One turn sends every row of this set to another row. A few are shown first. Where does it send the rows asked after them?
q_925: [  8 -11  11   9 -14   0  -1  30  20  12   4   8  -4 -10 -16 -15]
q_449: [-20 -11   3  -6   7 -20 -10   8  -8 -15  25 -11  -3 -19 -14  13]
q_571: [-31 -22   7  -9  14 -11 -12  19 -17 -14  12  -6  -4 -17   0  10]
q_509: [-14 -20  28 -13 -13  -8 -16  23   9 -10 -27   5 -15 -16  15  17]
q_702: [-16 -20  26 -11 -10  -7 -15  25  15 -10 -29   7 -16 -19  14  17]
q_667: [ 18 -10  11   5  -3   3 -10  16  23 -19   6  -1   4 -24 -26   0]
q_279: [-22 -16  11  -5   7  -1  -3  34  18 -14 -20 -25  -5 -18 -18  -1]
q_368: [-25   1  15  25  -8 -21  -1  21  13  -7   1   6 -12  -7   0   4]
q_166: [ 12 -18   2 -21  -2   0 -12  33  19  -7  15  10  13 -31 -21   8]
q_415: [ -4 -19  -5   0  -4   8   7  23  19  11  16   9 -17 -11  10   3]
q_905: [ 15  -7  16  14  -3  -3  -5  18  26 -22   5   1   1 -23 -20   2]
q_11: [  9 -29   3 -13 -23 -29 -16  28  11  -1 -16 -11 -14 -17   4  -7]
q_972: [  1 -22  -3 -31  10 -13 -11  15  11 -32 -10   1  -9 -36  -9   4]
q_499: [-13  -8  15 -26  -7 -24 -11  29  14  10 -26  -3   5 -14 -14  -3]
q_217: [ -8 -13   5 -21 -13   6 -14  22  21 -17  -4 -12 -31 -20 -21 -11]
q_238: [ -2 -18   2 -22  -4 -17  -7  15  11 -27 -24  -3  -6 -47 -10   2]
q_315: [-21 -10   0 -21 -11  -4   5  18  16  16 -11  12 -15 -20  14  13]
q_497: [-10 -15   6   1  -6   1 -25  21   9 -13  24  26  -8 -26  14   9]
q_800: [-23  -6   5 -10  15 -18  -6  17  -7 -20  24  -8  -1 -22 -10  12]
q_280: [ 16  -4  16  11  -4  -1  -8  15  23 -21   8  -2   4 -24 -21   3]
q_577: [ -1 -28   6 -19 -10 -27 -13  19   0  -2  -9  29  -5 -18  10  14]
q_482: [  9 -18 -12   1   5   1   6   8  21   5   3  -2   4 -20 -13  -8]
q_695: [-15 -18   5  -2  -3   6 -27  16  12  -8  20  31  -5 -19   2   6]
q_603: [ -3 -13   6 -14  -7 -14  -2  17   7 -30 -22  -5  -6 -51 -12   1]
q_691: [ -2 -18  14  14 -10  -5 -17  32  18 -12  19   3 -12 -24  24   8]
q_976: [-23  -8   4  -2 -11 -12  -4  26  21   1   7  12 -31 -22  17 -12]
q_769: [-12 -14  17  -7   6 -18 -12  27  -8   2  13  -7  16  -7  -7  20]
q_410: [ -2 -22  -2 -35  12 -16 -10  13  17 -27  -7   8 -13 -23 -12   6]
q_994: [-17 -15   7   1   0 -37  -2  34  14  -7 -17 -16  -9 -15  13   5]
q_782: [-11 -19  14  -8   1 -21 -14  22  -8   3  18 -13   8  -7  -7  22]
q_193: [  0 -18  11  12 -13  -1 -19  31  19  -8  24  12 -14 -23  17   8]
q_320: [ 18 -12  10 -12  -2   7 -13  28  16 -12  13   9  12 -24 -23   9]
q_733: [  0 -23  15 -20  -8 -24 -17  17   2  -6 -18  23  -5 -13  12  19]
q_126: [-18  -8   7  18 -13  -2   5  41   5  -7   3  -4   0 -32 -19  -3]
q_743: [-12  -9 -11 -19   0 -11   4   2  18   5 -21   2   3 -34  -6  -1]
q_607: [  0  -2   8  -3 -37  -9 -14  32  17   5   8   3  -2 -35 -17  -3]
q_716: [-11 -14  15 -14   2 -21   1  24 -19  -6   2  -2   7 -11 -18  20]
q_492: [-30  -8   3 -12  -5 -24  -8  31  14  -5  10   7 -29 -19  15  -8]
q_163: [-18 -16  -8  -3   5  -7 -11  22  10 -14   4  -6  -4 -34 -19 -29]
q_83: [ -8  -7  14 -21 -13 -22  -4  24  22  11 -30   3  -6 -16  -2  -5]
q_981: [ -2 -19  15  13  -9  -6 -14  35  24 -12  17   5 -14 -24  23   9]
q_400: [-13 -19  24 -15 -14 -12 -18  21  12  -6 -23  13 -18 -16  17  19]
q_525: [ -5 -16   6 -11  -6 -14  -3  19  10 -29 -24  -3  -4 -51 -14   1]
q_655: [-11 -14  -7  -9   2  -6  -6  18  23  -9  -7  -9  -9 -39 -13 -30]
q_916: [  3 -12  15   7 -13 -11  -3  34   8  11  10  11  -5   1 -17  -9]
q_272: [-15  -6   7   6 -17 -16 -32   0  22  -7   0   6 -18 -14   4 -10]
q_641: [-30 -23   7 -15   4 -10 -14  17 -14 -10  13 -13  -9 -18  -4  16]
q_15: [-15 -15  13 -13  -4 -19  -5  17 -19  -3   5  -8   5 -18 -21  21]

q_126 -> q_368
q_272 -> q_11
q_320 -> q_497
Now these:
q_769 -> q_571
q_905 -> q_981
q_449 -> q_782
q_83 -> q_655
q_315 -> q_743
q_193 -> q_400
q_603 -> q_280
q_163 -> q_916
q_577 -> q_410

One turn sends every row of this set to another row. A few are shown first. Where does it send the rows asked after them?
q_807: [ 0  9  3 24 15 12 17 11 12  3  4 -6]
q_81: [  2  -6  10   9  32  -1  -8   7   4  16 -12  34]
q_53: [ 3  5 13  8 31 12 26  2 11  2 -6 -5]
q_168: [ -2  -6  15  14  10 -12  -1 -21  12   4 -12  13]
q_28: [ -6   6 -15  26   3  14  11  11  21  14   9  -1]
q_328: [-14 -10   6  14  10 -14  -3 -22  13  14  -7   5]
q_423: [-19   3   0  13   7  22  14  -7  32  31 -15  37]
q_259: [-9 12  4  9 32 29 35  8 24 17 -9  7]
q_645: [-17  16   5  17  17  32  26   5  31  27 -13  29]
q_970: [ -6   6  21   2  36  16  29  -8  19  14 -21  16]
q_45: [-27  -2  -4   8   9  12  10 -17  33  35 -15  31]
q_399: [-21 -12  -7  10  45  19  18   3  31  -6  -5  21]
q_558: [-17 -16  -2  14  45  13  14  -1  28  -7  -5  20]
q_129: [-16 -14  -7  10  47  15  14   6  27  -9  -2  17]
q_40: [-15 -15   1  13   7  -9  -8 -21  19  14 -11  11]
q_207: [-18   1 -21  22   4   9  10   3  23  24   9  -1]
q_507: [-5  3 -1 13 30 18  0 15 17 30 -8 42]
q_363: [-25  -6  -9  12   4  13   3 -15  32  32 -14  27]
q_812: [ -5   4  27  10  23   3  11 -18  13   5 -21  21]
q_679: [ 2  3 -5 21 28  9 -2 25  6 17  6 19]
q_851: [-18  -7 -18  21   0  11   1   3  27  22   6   1]

q_207 -> q_328
q_168 -> q_423
q_40 -> q_363
Now these:
q_679 -> q_81
q_259 -> q_53
q_812 -> q_645

